The same turns and mirrors carry the whole set onto itself, and each row onto the other rows of its family. Which rows share a family with each named row? Give them in list order.
These 32 rows form 4 families of 8 rows each.
dise: [ 21 -11  -2  -2   8   7  -7   7  32]
rumad: [ 15   8  41 -16 -55   0  28  -9  24]
Gatad: [ 32 -17  44  -3 -29   6  24 -11  -2]
mup: [ 24  16  48  24 -28  13  -2 -12   5]
Karud: [ 11  -6  -8 -24  -8   7   9  23  40]
rukad: [ -4  13   2 -33  -7   5  10  13  -8]
rezo: [ 12   0  20 -18 -55 -14  18  -6  37]
Bif: [ 30  16  29  14 -45   9  -3  -2  49]
fogim: [ 34  -1   3   1 -11  26  12  39   4]
zeli: [ 34   4   3   8 -11  39   6  30  30]
poto: [  4   0  39  -8 -36  -9  19 -17  -7]
toda: [ 20  23  14   0 -10  36   8  21 -17]
kal: [ 23 -12  11  -1 -14  29   1  35 -10]
pur: [ 19  12  11 -19 -64   6  27 -10  13]
Difit: [  2  34  20  -1 -44   5  -6  -5  45]
mur: [  9  -9   2   7  -3  22 -13  32  23]
Puza: [15  5 53 13 -9  7 -9 -5 30]
todil: [ -4  17 -13 -15  -3   3   1  23  10]
pepo: [ 20  22  -8 -11 -17  19   7  27 -14]
sifen: [ 12   8  44 -23 -58  13  14 -12  10]
Gezag: [12 -7 -1 -2  3 11  5 35 27]
Lasus: [ 24 -15   4  16 -16  35  25  21   8]
mipup: [ 14  16  31 -22 -48   4  -6 -22  38]
Gerob: [ 14  -7  52   7 -39  26  14 -18  13]
Nafu: [ 10  -2  49   7 -34   6  26 -22  11]
dake: [ 14   6 -10 -22 -29  16   1  27 -13]
darad: [ 22  15  42  15 -25   8   2 -28  30]
lize: [  0   9 -17 -15 -19  10 -14  23  19]
leba: [ 10  23  12 -12 -38  26  17  34 -11]
Labig: [ 26  25  34  -8 -48   0   3 -15  43]
Nin: [  6  28   4 -32 -13  -2 -14  20  13]
Zunut: [ 17   1  38   8 -30  18  -7 -27  41]

The rest of the family of mipup: kal, mur, sifen, Gerob, dake, lize, Zunut
The rest of the family of todil: rumad, fogim, pepo, Gezag, Nafu, darad, Labig
The rest of the family of Lasus: dise, Gatad, pur, Difit, Puza, leba, Nin

The same turns and mirrors carry the whole set onto itself, and each row onto the other rows of its family. Which rows share a family with each named row? Give them in list order.
These 18 rows form 3 families of 6 rows each.
X: [-17 -27 -32  15  24  12  28   8]
N: [-47 -12 -28  13  15  -3  18  34]
J: [  4   4 -20 -23  26  14  23  -6]
Y: [-55  -2  -8  18  23   3  12  36]
Z: [-18   9   9 -18  46  -2  -5 -17]
R: [-50   4  10 -25   6  -6  -1  34]
K: [  6  -5 -22 -13  18  23  30   7]
L: [-49 -12 -23  22  28   5  24  25]
T: [ -3   7  -1 -26  36  -6  -7 -15]
E: [-29  -9  29 -24  26   4 -11  -5]
C: [-16 -31 -23   1  20  22  34   2]
D: [  1  11   3 -10  43   9   2 -11]
A: [-27 -33 -15  13  16  24  32  18]
W: [-59   1  -8 -18   8  -7   8  35]
Q: [  8 -16 -23 -16  24  11  18 -10]
F: [-60 -14  -1 -15   8 -12  -2  29]
S: [-48 -14  23 -30  19  -4  -7   1]
V: [-39  -5  16 -22  30 -15 -17  -2]

The rest of the family of S: J, Z, L, C, W
The rest of the family of E: Y, R, K, D, A

The same turns and mirrors carry the whole set onto itself, and each row onto the other rows of its family. Which rows share a family with each named row? Give them in list order.
These 30 rows form 5 families of 6 rows each.
bapot: [  6 -10  -8 -14 -37  -3  16 -37  13   2]
lomik: [ -5  28  13  24 -21 -15 -18 -17  11  -2]
sozot: [ 31  -6  10  23  -8 -16  26  -6  28 -33]
Mevub: [ 30  34  20   4  21   1   7   1 -12   4]
fem: [ 36  31  22   5  18   0  -2  -1 -13   4]
sil: [  1  37   8  19 -16 -12 -18 -25  19  -4]
Vab: [  6 -10 -20 -12 -35 -15  13 -32  12   5]
dema: [ -8  30  12  21 -16 -11 -17 -20  16  -9]
Bas: [ 40 -16 -24  -8  24 -14   1   7   8 -10]
dar: [ -2  27  12  10 -20 -11 -30 -12  16 -12]
duf: [ 35 -19 -24  -2  18   5   2  12   3 -13]
pato: [ 32  -7  10  18 -13  -9  21  -7  36 -29]
Fol: [ 27  36  12   8  22  -5   1   1 -10  11]
biruz: [ -1  30  13  14 -25  -5 -21 -15  15 -14]
muze: [ 43 -15 -26 -12  18  -4   1   6   6 -12]
Tipa: [ 25  31  18   1  11   3   4  12 -18   7]
nezin: [-10 -12   1 -17  14  -5   8 -21 -27  -8]
vibug: [ 31  35  16   3   5  -2  10   8 -18   8]
mopez: [ 35 -18 -30   2  19   4  -6   6   8 -10]
mabip: [  6 -17 -13 -10 -34 -19  14 -32  12   9]
sugo: [ -6  -3  -8 -13  16 -19  11 -28 -29  -5]
sobas: [ 11  -9 -12 -13 -31  -1  18 -38  13  13]
Vigom: [ 35  -4   7  13  -4 -24  16  -9  43 -24]
gis: [ 33  -9  13  23  -7 -17  17  -4  40 -15]
ren: [ 34  -4  12  15  -8 -18  24  -4  42 -17]
Kad: [-12 -12   8 -18  15 -13   9 -27 -22 -11]
sis: [ 47 -20 -24  -6  16  -5   0   1  -1 -15]
zupe: [ -8  -4  -8 -14  15 -10   4 -28 -31 -13]
dos: [ -2  -6  -2 -11  13  -8   2 -34 -32  -7]
Lum: [  8  -5 -17 -11 -31 -21  17 -41  10   2]

The rest of the family of Kad: sozot, dar, vibug, mopez, sobas
The rest of the family of mabip: lomik, fem, gis, sis, dos
The rest of the family of nezin: bapot, duf, pato, biruz, Tipa

The same turns and mirrors carry the whole set onto itself, and each row onto the other rows of its family. Which rows share a family with each named row? Give them in list order.
These 36 rows form 12 families of 3 rows each.
rab: [-31   2  -6 -18   1  27 -10 -35  24 -36 -16   7 -25  14]
falu: [-16   7  -8   2  -5 -21  39   6  -5   2  -3 -25 -24   9]
Doret: [-28  -9  11   1   4   9 -22 -33  33 -35 -18  14 -14   8]
Vovag: [ 19  11  23   9  14   3 -21  -8  -3  13 -43 -14  19  10]
gekur: [ -5   8   1  -2  -6 -13  49  17  -4 -27 -18 -20  -8   3]
kul: [-26  -5  22 -21   5  24 -15 -33  22 -44  -8  -8 -10   7]
muzi: [-29  30   3  19 -10   0  31   6  -2 -12   4 -20  -9  -4]
bativ: [ -9   9  -8 -25  -6  12 -20 -44   7 -40  -3   3  -3   1]
nep: [  4  -4   7  10 -16 -20  32   5  -5 -27  -6 -18  -9 -15]
Gipu: [-37  -8  -4  -6   5  23 -31 -24  12 -14 -15  20 -10  18]
deti: [ 22   5  15  -6  30   5 -14   2  -4  10 -44   3  10  23]
Zipud: [-19  17   2  10  -7  -3  45  12  -3 -16 -23 -31 -15  -7]
koni: [ 13   4  27   1  29  19 -11 -13   3  20 -49 -10   4  14]
Fatek: [ 25   4  11 -11  32   9  -8  -3   7  26 -34  -4   4  13]
fati: [-15  15 -12   5 -17 -14  27  19  12 -14  -7 -30 -25   6]
fud: [  9  20   4  13  35  14 -20 -11   1   7 -48 -20  14   1]
Fikuz: [ 34  16  13  11  19   6 -20  -7   2  15 -20   0   7   6]
Nimo: [ 13  16   8  -1  33  -7 -13 -12  -4   7 -52  -6  12  26]
nesu: [-44  16  -9   6 -17  -9  15  10   1 -21 -18 -30  -6  -6]
midit: [ 10  28  18   8  28  19   7  -9  10  10 -33 -15  30   8]
rak: [-22 -20  -3 -33   8  16 -18 -24  18 -31 -19  18 -16   7]
numuv: [ 18  16  17  -8  21  10  -5  -2 -18  10 -43 -15  18  26]
vifam: [  1   2  20   8  23   5  -6 -25 -15  19 -44 -19  20   2]
kare: [-18   4 -13  29  -8  -5  40  -2  25 -20 -14 -17 -10   0]
fil: [-24  -4   5 -18  -6  22 -24 -31  15 -35  -4  18  -8   8]
zipan: [ -9 -20  -9  -3  -6  -3  34  15  19 -16 -17 -38 -20  -3]
fera: [ 25  15   4   9  23  24  -4   8  10   5 -34 -19   5  38]
Nalu: [-18  -4 -12 -39  17  37  -3 -20   8 -37 -17   0   3  11]
bavo: [ -5  -1  38  10  12   3  -9   5 -10  16 -38 -19  17  19]
nazor: [-17  -3  -4  28  -4   4  37   6  -9 -11  -2 -21 -24  -1]
Kof: [-29   2  11 -37  13   6  -9 -21  24 -37  -7  14 -14  13]
vevon: [-23 -18   4 -20   8  27   1 -51  25 -21 -12   3   3   7]
nerov: [-25   1 -11 -38   2  13 -17 -23  23 -31  -4   7 -20  11]
Reg: [ -8   7  -6   1 -13 -20  37  13  -8 -15 -16 -34 -15   9]
dapul: [-15   5 -18 -31  -1  12 -12 -38  25 -36 -14   0 -17  23]
zerev: [-18   8 -10  14 -22 -13  29   9  -8 -12  -6 -24 -11 -14]

The rest of the family of deti: nerov, Reg
The rest of the family of Doret: muzi, vifam
The rest of the family of bativ: nep, Fikuz
The rest of the family of Vovag: fil, zerev
The rest of the family of rak: fati, numuv
The rest of the family of Nimo: falu, Kof
The rest of the family of koni: rab, Zipud
The rest of the family of Fatek: gekur, dapul

